In the rows, zero is written as 128.
One turn or mirror swaps these rows in pairs. Which row does each one swap with?
sinel: [102 140 138 154 169 153 129 119 131 115 134 170 145 142 141  97 141]
bovub: [150 142 133 127 135 156 140 108 154 114 145 149 119 134 132  67 139]
Koz: [ 99 136 144 139 162 159 121 126 126 122 131 171 139 126 144 106 152]
datut: [ 94 142 142 127 125 108 128 109 130 113 130 141 168 142 133 122 154]
lol: [166 142 129 133 151 132 138 115 158 102 161 157 137 130 135 106 141]
suv: [112 145 147 127 119 137 113  96 129  90 136 167 160 148 143 136 139]
bome: [109 139 147 131 163 125 130 117 139 109 131 174 143 121 144 140 133]
Lobok: [118 146 121 122  99 117 120 111 150 118 141 143 172 139 141 120 137]
basep: [133 140 139 119 127 151 136 123 153 125 139 151 144 146 143  60 153]
tetif: [ 79 134 143 130 112 121 126 107 152 110 133 142 150 122 136  91 140]
Nuv: [139 138 143 119  91 144 124 109 115 116 140 167 143 139 139 125 142]
dus: [148 143 138 136 166 134 135 104 148  96 157 147 147 151 134  96 150]
bozaf: [132 149 151 138 107 142 104  99 148 109 113 162 134 129 135 113 113]
Gup: [130 127 139 139 143 127 135 120 147 116 152 131 100 139 130  94 140]
Nul: [115 145 132 137 148 174 123 107 158 113 145 189 141 139 138  98 140]
kuri: [119 148 119 128 164 131 153  98 144 120 151 163 140 143 125 114 166]
fud: [111 133 150 136  96 153 112 107 133 111 114 163 137 126 142 109 124]
surab: [142 150 130 137 143 111 125 121 154 114 127 146 109 136 134  85 151]
Sig: [127 151 142 116 114 102 128 113 116 120 133 148 133 136 134  75 135]
lome: [120 126 130 127  92 121 120  98 144 118 143 173 126 120 134 129 137]
som: [120 159 119  95 137 120 141 112 135 111 159 176 144 147 135 125 143]
bunut: [104 149 145 136 119 163 119  91 145 128 120 162 144 114 134 112 120]
Ropa: [114 143 146 129  93 156 132 106 144 121 142 131 146 140 138 127 134]
Kub: [101 153 132 106 118 141 128  99 130 105 168 147 166 139 136  92 132]
sud: [136 154 108 148 159 138 136 115 160 126 129 165 136 143 138 113 150]
lema: [141 118 153 143 116 148 127 112 119 114 140 151 168 127 136 108 132]
kula: [109 150 150 125 120 142 106 114 155 102 144 139 169 136 137  79 127]
zir: [ 74 141 131 136 122 152 117 111 144 119 121 161 143 133 137 111 131]
Luvi: [126 131 134 143 134 130 140  96 119 135 138 188 119 121 128 108 132]
vor: [149 173 132 118 142 159 133 104 120 104 128 163 134 140 136  95 143]
Kotad: [101 137 137 118 100 133 121 109 130 109 138 158 105 143 139 127 136]
falov: [127 147 138  90 140 111 140 122 145 102 163 152 153 138 144 105 147]
selud: [163 134 138 129 121 146 130 113 162 114 144 167 129 148 136  79 139]
dez: [121 151 124 122 152 110 141 105 148 110 166 149 110 126 128  95 142]
demil: [ 98 144 121 129 147 145 148 102 161 115 142 176 120 131 135  86 157]
zivi: [107 150 139  97 129 145 125 107 131 113 169 138 156 121 133  89 144]
pupi: [ 90 127 142 133 118 107 121 124 128 109 136 172 128 133 145 122 144]
bosed: [161 153 144 144 152 139 130 115 130 120 132 138 125 131 128  98 141]
sipov: [121 147 132 143 126 122 113  99 139 121 131 188 120 122 136 131 125]
ded: [147 141 134 123 123  98 124 124 149 115 155 152 133 142 138  78 143]
niv: [128 153 145 129 110 126 107 121 135  91 122 166 150 134 151 134 134]
gaz: [109 139 119 122 140 148 142 115 162 122 158 141 139 141 129  70 145]
Firi: [116 134 144 140 160 105 129 128 136 117 137 147 156 133 133 123 131]
tuza: [135 155 137 142 141 164 145 124 152 124 131 140 120 154 141 102 152]

bozaf is swapped with selud
suv is swapped with dus
bovub is swapped with fud
dez is swapped with pupi
gaz is swapped with zir

